Rotation paths and how fast each direction turns (degrees a step):
Each turn is a multiple of 5 degrees from 10 to 175, or 0.
Each row of a path follows its step; steps can be skipped.
path 1
step 2: [  1  -8  12 -11  14   1 -21  -3 -30  16  -5   4  -6   0   2   8 -16  -2
  13   3  10   0  13   1  14  -8  -6   1  16   1   4 -10   3 -16  -3 -17
  15  -1  -8  -6   3  19  -2 -25   5  -1  15  -5]
step 3: [ 14   3   7 -11   5  -7 -17  -4  13   7   7  -9   2  11  13   1 -12  19
 -11   5  -6  16   2 -13   2  18  18  -8   4   2 -17  -1  -6  -9  14  -4
  -3   2  27  14  18   3  -1 -13   0 -22  -6 -12]
step 5: [  8   4 -10  -1  18   3 -18 -13  -4  10   3  -3  15  11  -8  -8  -2 -12
   1 -10   5  -1  17   3   6 -30   0   5  13  -2  -6  -4  14   6 -17  -1
  -1  -2   4   6   0  20 -19 -20  -6  20  16  -1]
step 6: [ -6   0   4  -9   0   7   1  -6   1 -10   4  14 -11   0   1   8 -22  13
   5   9 -20  15   4 -24   6  -4  11   9  13   6  14   3  12  -1   4  -1
  12  13  28   6  20  16  -1 -15   3 -12   9 -11]
step 7: [ -1  -7   4   0   2  14   3   0   9   7   7   6   5  -7   7 -20  -5  -1
 -21 -17  -3 -13   5   8  -1   4   0 -16   1  12  -1   7  -3 -33  26 -18
  15  -2  13  25   0   2   5   1   1  -6   7   8]
step 8: [  5 -12 -22  12  -5  -1 -16 -16 -11  -2  -3 -12   5  18 -12   6 -13 -13
 -11 -24   6   2  -3  14  -3  -2  18   4  -1  12  -7  14   0  10  -3 -12
 -12  -2  17   5 -16  10   0  -9   8  16  14  -5]
step 9: [-10   8   6  -7  11   7   7  -8  -8 -18  11  -8  -7 -13 -12   1 -17   3
   5  -4  -2   7  33   1   0   2   6  -6   0  13  -3  18  18  19 -11  -6
  23   5   5  -9  14  14  -5 -19  -8  -1  -1 -10]
step 10: [ -5   6   5 -17  20  28  -6   7  -3  15  15  14  -4   1  18  -7   9  10
  -4  -8  -3   4 -16  -7   9  -5   1  -7  -2  12   7  22  11 -14   6 -23
  -1   1  15   9   3  13   6   1  -9   1 -14  -3]
step 12: [ -4 -17  -2  -7   3 -12   0  -6  -3 -10  -8  -5  18 -18 -12  -7 -20  15
   2 -16  -2  10   4  20  -4   2 -10 -22   2   4 -11  17  14  13 -13   4
   2 -18  10  -3  11  20  -7   5  -7   7  12 -11]
step 14: [ -1  -3   8   7  22   9 -16 -13   2   8   8   8   4   5  14 -18 -22   2
   5   7  -2  -3  10  -5 -12  -6  14 -12   4   7   5   9 -23   1  19   0
  -1  15  -2   0  -7  23  15  13  14   6 -17   1]
[ 1  3 -2 -6 -1 -2  0 -2 -5  0 -1  4  4 -5  1  2  1  0 -1  1 -5  3  3 -3
 -5  5 -1  2  5 -2 -1  0  7  0 -8 -3  1  1 -2 -5  0  1  0 -5  4  5  1  6] => 100
[-1 -1  0 -1 -7 -2  4 -4 -2  4 -2  1  2 -3  5  6 -8  0  0  4  0 -3  0  8
  0  2 -7  1  3  1 -3 -3 -1 -3  1 -2 -2  2  6  1 -4  0  2  2 -2 -3  5 -2] => 70
[-3  4  0  2 -1 -3 -1 -4 -2 -3  2 -1 -5 -6  0  1  0 -2  6  0  4  7 -3  3
  2 -2  2 -4  0 -4  1 -5 -1  0 -4  0  0 -5  3 -2 11  1  0 -6 -2  0  4 -4] => 110
path 2
step 0: [  1  11 -10   7   8   9   4  -2   5  10  14  -7  -1  -9  17  14 -20  -5
   5  -4  -9 -15   7   0   7  -4   3 -13 -14  11 -24   8 -16  -2  11 -20
  20  -5  -6  -4   7 -18  -8 -15   7   3  16   5]
step 2: [ -2   2 -11 -16   8   3   2  -3  22   5  18   4 -12   1  30   7 -11   0
  10  -2  13  11  -5   5   3  -2 -26   0 -18   8  17 -11   1  -5   0   5
  -2 -11   5   9   0 -22  -3   4   8   9  13  12]
step 3: [  7  -5  -1   3   4  -7 -20   2 -15   4  -1  -7 -13 -17   6   1  -9  20
   3   3   9  -7   7   4  -6   6  -5 -12  -5  15  -7  -8  -5  12 -34   1
  25   3  18   5  15   7  -5   9   0  14  -6   3]
step 5: [  1   8   7  -6   4   4   4 -16   5 -19 -13   3   4 -10  16  -3  13 -11
   6  -1   6   0  11   8   1 -23  15  -6   0  -8 -18 -21   1   4 -11   0
  24  -8   7  15   7   5  -5   5   9  16   6  24]
step 8: [-12  10  13   8  -5  -5  -4   4   1  10  16 -20  22   0  10 -15  -4   4
   2  -1  -9 -16 -14  12   1 -14  -1 -14   6  14  -6  -2   2  -1   3 -19
   1   7  14  32   5   4  -8 -11  -5   9   7  -4]
step 9: [ -8  -7 -28   2  14   7 -13  12   2   0   1  -8  12 -12   5   7  -1 -10
   3   3  -2  -8  14  10  10 -15  12  18  -7  -6   1   6  31  -1   0   4
  13  15   2   3   8  -4 -11  -9  19 -12  14  -4]
step 11: [ -4   9 -13  -6  12  10  -4  14   8   1  -1 -14 -22  -1  30   1 -16  11
  -3  -1 -13  -7  14 -11  12   5  -8  -7   4   3 -12  20  -6  -6 -10 -16
  10  11   4  -6  12   5   2 -12  17   2  16   0]
step 13: [-14   4   7 -31   6 -11 -13  -1   5  -4   5   1 -12  -4  27  -2  -2  16
  16  -2   0  -4   4  -1   0  -7   4  -5  -7  12  22 -11  11  -4  -4   5
  -1 -19   3  10  19   2  -4   6  16   4  19   0]
step 14: [ 17 -14  -2 -13 -12  -6  -9   8 -14  -9 -16  -9  -4 -18   9  21 -15   2
  -8 -10  10  -2   3   9 -10  -6  -4  -2 -18   0   0   3 -10   5  -7   4
  30   8  23  10  10 -10  -3  -9 -11   3  -5   0]
step 15: [  8  16  11  -8  16  15   0  -9 -19 -15 -14  -9  -7   4  -9  12   0   0
  -3  13  -9   9   9  -6   3  -6   6 -16  -2  15  24   4   6   4  11 -12
   7  -2  13  11  -5   8  -1  10  17  19  17   4]
[-2  0  0  0  1  4  1  6  1  7  5  3 -5 -5  2 -1  1  2  0 -1  9  1  3  1
  1  4 -3 -2  4  0 -3 -3  3  5 -2  1 -1  2  0 -2  1 -1 12  0  2  0  4  0] => 40
[ -6  -1   1   3   4   0  -2   0   2   1   3   0  -1  -4   4   6  -2  -1
   2   0  -1 -11   1   0   2   6  -1   2  -3  -2   1   1  -2  -8  -3   0
  -5   6  -6  -1  -4  -1  -1  -1   0   4  -1  -2] => 35
[-5 -1 -2  1 -4 -1  1  7  4  4 -6 -4 -4  2 -6  1  3  1  1  1  0  1  2  0
  2 -5  3 -2  1 -2  0 -2 -3 -3 -5  6  5 -2 -4 -4  1  0 -3  2  8  7  2 -3] => 170
[ 1  6  1  0  1  2  1  0 -2  7 -6  2 -2 -1 -2  4 -1  5 -2 -1 -7  1  2 -2
 -1  2  0 -1  0  6 -1  1 -8 -4  1  0  7  1  1  1 -1  1  6 -4 -6 -3 -1 -5] => 100
[  3  -2   1  -5   1  -1   3   2   2   0  -5 -11   3   1   3  -4   3   2
  -2  -1  -2  -4   1   3   4   6   2   1   4  -2  -4  -2   1  -2   1   4
  -4   1   1   3  -1   1   0  -4   3  -8   4  -5] => 25
path 3
step 0: [ -9   3  -3   2  -7  -6  -1   5  -8   3   1   8  19  15  -3  -1  12  22
   1  11  -1   9 -16  -6   0 -21   4   6   4  10   6  -6 -11 -11   3 -15
  -7  10   6   3  16 -19  24  -5  15  -4 -10 -31]
step 3: [ -2   0  23  11   0  11  10  13 -15  -9   9   0   8   8   5  15   0  -1
  20  -9  -9   4 -19  -6   9   0  -5  11   8  12  14  19  -8  20  -7   5
  22  -6   3 -10  17   3  -9  20 -11   4   0  -6]
step 4: [-19  -1  13  18  -6  10  -5  11 -19  -3   1   8  13  18 -15  -7  -7   4
   7  16  16  13 -15 -18   2  12  -4  -2 -12   9  -5   2  -9  11   4   4
  -1  -9  -8 -13   9  -1  14  25  11  -2   7  -9]
step 7: [  1  -8  -4   7   3   4   0  13  -2   4   0  12  16   7  28  11  20  -6
  19 -16   0  -4  -7  -6   1  10  11  27  10  12   4 -23   9  -4 -19   5
  10   4  -5 -14   9 -17   2   4   2  -2   7   1]
step 8: [-17  -4  26  13  12  -1  11   9  -5  -2  19   9  -2   2  23  10  -4   2
  14  -3   5  -3 -15  -7   7   5  -8 -16  15   9   3  -2  -8   6 -11   2
   7  19 -18 -18  19 -11   1   3  17  -2   2   7]
step 9: [ -7  17   3  19  -5   5   0   8   6  -5  20   1  -7   7  -5  19  -5  -6
   8   9  17  -4   1 -12 -12  12 -12 -12 -13  12 -15   1  -3   6  -2  11
 -10  23   2  -9  15   5  15  12  14 -12   9 -19]
step 10: [ 13  12   8  10  -8   7   3   2 -14   3  -2 -11   7  12 -19  20  10  -6
  -3   6  12   5  10   3 -20  -1  -4   6  -2  -5   8  12  -4  -6  -5  -1
   1  18  28 -23  20 -12  -8 -10  11 -10   8 -14]
step 13: [-18   0  16   9 -25 -17  15   1  -1  -4  24  22 -10   1  -3  13 -14  -1
   5   3  -5 -10 -14  -7  -1 -16  -3   3  -7   3   2 -10   0   7  -6  -8
  14  27  -2 -14   4   0   8  -3  -3   7  11  10]
step 14: [-11  -1   6  23 -22   1   5  -3   2   2   9  -6  -9  -7 -15  20   2   3
   1  -3  -6   1 -13   0  -9  17  -8  24  -4  20  -8   6   5  13 -10   7
   2  16   9 -11  13  12  -8  15 -10   5  15 -14]
step 15: [-14  -2  10  18  -4  17  -7  15 -18   2   3 -14  11   5 -18   1   6   7
  -2  10  11   1  -2   7  -7   4  11  12   6  11  -6   7 -18  10 -14  -6
   2 -11  16 -29  19   5 -17   2   4  13   1   5]
[ 1  0  1 -1  4 -1  1 -6 -7  2  5  1  1 -3 -4 -2 -1 -3  1  8 -1  2 -3 -1
 -2  2  2 -2 -5 -2  1 -4 -6 -4 -3 -5  0 -2 -2 -4  2  2  1  0  2  1 -3 11] => 160
[-3 -1  1  4  5  1 -1  2  1 -4  0 -2  8 -4  2  0 -1  4  4  2  3  4 -2 -3
 -1 -1  1  3  0  7  0  7  3 -5 -5 -1  4 -4 -2  0 -8 -2 -2 -5  0 -1 -2  0] => 90
[-3  3  1 -2  2 -3  3  2 -1 -7 -1 -8  0 -1 -8  5  5  3 -3  0  0 -3 -1  0
 -2  1 -4  1 -6 -5 -4 -3  5 -1  1 -2  0  5 -7  1 -3 -3  2  0  1  5 -1 -1] => 85
[ 4  1 -1  0  8  1 -1  3  3  5  2 -4  1 -1  4  0  0 -4  1  4  3 -6  1  1
 -3  5  0 -3  5  0  2 -4  2  0 -4  1 -3  6 -1  3  2 -4  2 -4  8 -3 -6 -3] => 35
[-2  0 -1  6 -2 -1  1  0 -2 -1 -4 -1  7 -4 -7 -3  2  4 -4 -3  0  1  1 -2
 -5  1 -2 -4 -1  0 -1  0 -7  2  2  2 -8 -2  5 -2  2  4 -2 -4  4 -3 -4 -5] => 70
path 4
step 1: [  2  -6  -9   3 -17   6  -1 -19 -22  14  -6  -6  -1  14   3  -1 -22  -1
   1  -3   9 -20  19  -8 -11  11 -14 -14   8   3  -8  20  -6 -10  10   4
   9   5  -7   3   7  -8  11 -22   2  -3 -12 -17]
step 2: [  0  -6  -6  13 -12  -2  26 -15   7  -7  -3  11 -20   6   9 -22   2 -17
   6 -12   2  -7  12  -9  16  -1  -5   2  -3  -6  -1   9  12  -8  -7 -10
   9   8   4 -13  28   1   4 -14  10  17  -5 -15]
step 3: [ 15  -2   1 -11 -18 -13  -2   0   5  -6  -1   8 -20  -5  -7  -6  -5  -3
 -20  -8  -6   7  19  23   3   4 -11   7 -11  -5  15  22 -13   7   5  -7
   1  -3   4  14  24   0  -8 -11  -5  18 -15   9]
step 6: [ 12  16  10 -19  -2  14 -20   5  -8   2  -7  12 -30  14   7   5  -3  -9
 -13   4  -3  -1  -5   9   5   0 -19  11  -4  -8  -5   7  -1   1   3 -25
   4  20 -22  12  -4  -7   2  -5   1  -1   6 -13]
step 7: [ -6  -1   1  -5  -9   0   1  -9 -14  -3  24   3 -14 -11  10   5   3   1
   4   8  -8 -18 -10   5   0 -15 -20  18  -1   8  -4   8  -7  -3 -11   4
   5  28   7   0  -9  12 -23  -4   0  16  15 -22]
step 9: [ 10   3  -4  13 -18   3 -12  -8   0  10   1  -2   2   6  -8  -5  -1   3
  -3  -6   7  -6 -14   8   5   9 -15  -1 -10   1  -2  31  -5  10 -11 -30
   4 -10  -5 -19 -22   9  -5  -1   4 -18  -6 -20]
step 12: [ -3 -24 -21  -2  -8   7  -7 -22  -7  -6   4 -15 -14   3  -3 -17   4  -1
 -11   0  10  -8  16  10   9  -3  -8   9   2 -12   5  18  -4   3  -2 -21
  -7  -2   9  -3  24   3 -13  11  -8   5 -20 -11]
step 14: [ -1   9  -4  -8  -4  -5   8   2   7  -4  -3  22   6  12  18 -28   5  -5
 -28   0  -9 -11  -2  -5  10   2 -10   0 -20  15 -23   5  -7   7  11 -16
  12   4  -6  -9  11  -3  -3  -4 -12  12  -7   0]
step 15: [  0   3   4 -14  -2  -3 -10  -1 -11 -16  -6  20  -8   8  12   2  10   6
 -15 -11 -20  -1  14  15   0  -6 -10  25  13  -4 -12   9   0 -11  -6 -16
 -24   4 -11   1  -4  -7 -14 -14 -14   7 -13  -6]
step 16: [  7  18  19  -3  -4  -2 -16 -19 -20 -10   5   7 -15   7   2   0  14   3
 -17  22 -16 -25  13 -10  -6  -9 -14  -3  -7   1  12  -1   4  10  -5   8
  -5  18  -5  -2  -4   4  -3 -10   6   0   4 -15]
[ 6 -2 -2 -5  4  0  1 -4  3  1  7 -3 -1  4  0  2 -1  0  1  1  0 -3 -6 -1
 -1 -4  2  5  2  1  0  3 -2  2  1 -1 -3 -7  3  0 -2  1  8 -6  1 -2  7 -1] => 35
[-7 -5  0 -4  5  0  1  3 -5  1  0 -1  5  2  4 -2 -7 -1  6  1  7 -4  1  1
  8 -1 -5  2 -3 -1  1  0 -4  0  4 -3 -2  4 -1  1  1 -1  0  0  5  2  3  1] => 60
[ 4 -3  3 -1 -2 -1 -2  0 -1  3 -5 -3  4 -2 -3 -3  0 -7 -1 -2 -3 -4  0 10
  2 -6  3 -2  2 -4  1  0 -1 -3 -3 -5 -3  0 -4  3 -4  6  4  3 -3  2 -2  1] => 120
[-2  1  1 -6 -3  3 -2 -1  5 -4  3 -2  1  0 -6 -2 -2  0  4  1 -1  0 -6  2
 -5  5 -6 -1  3  0  1 -3  3  0  2 -1 -1  5 -3 -6 -8  4 -3  1  3  0  3  1] => 35
[ 0 -2  2 -2  2  4  5  3  2  1  1  1 -4  2  0  0  0 -3 -2 -5 -4 -2  3 -5
 -3 -6 -2  7  4 -6  6  2  5 -2  0  5 -2  8 -3  3  3 -1  0  0  3  0 -1 -5] => 80
[ 0 -4  6 -1 -4  3 -6  3 -7  2 -3  4  1 -3  4 -2  4  3  3  1 -5  0 -2 -5
 -1 -2  2  3  0  4  1  2 -3 -1 -6  1  3 -1  0 -2 -9 -4  1  0  4  0  4 -3] => 40
[-3 -3  1  4  6  2 -9 -6 -2  3 -1 -4  2  5 -5 -2  3  2  1  0  1 -6  2  1
 -1  0  3 -3  3  1  2  1  0  1  1  5 -8 -1  0 -4  2 -3 -5 -3  2 -3 -3 -2] => 95
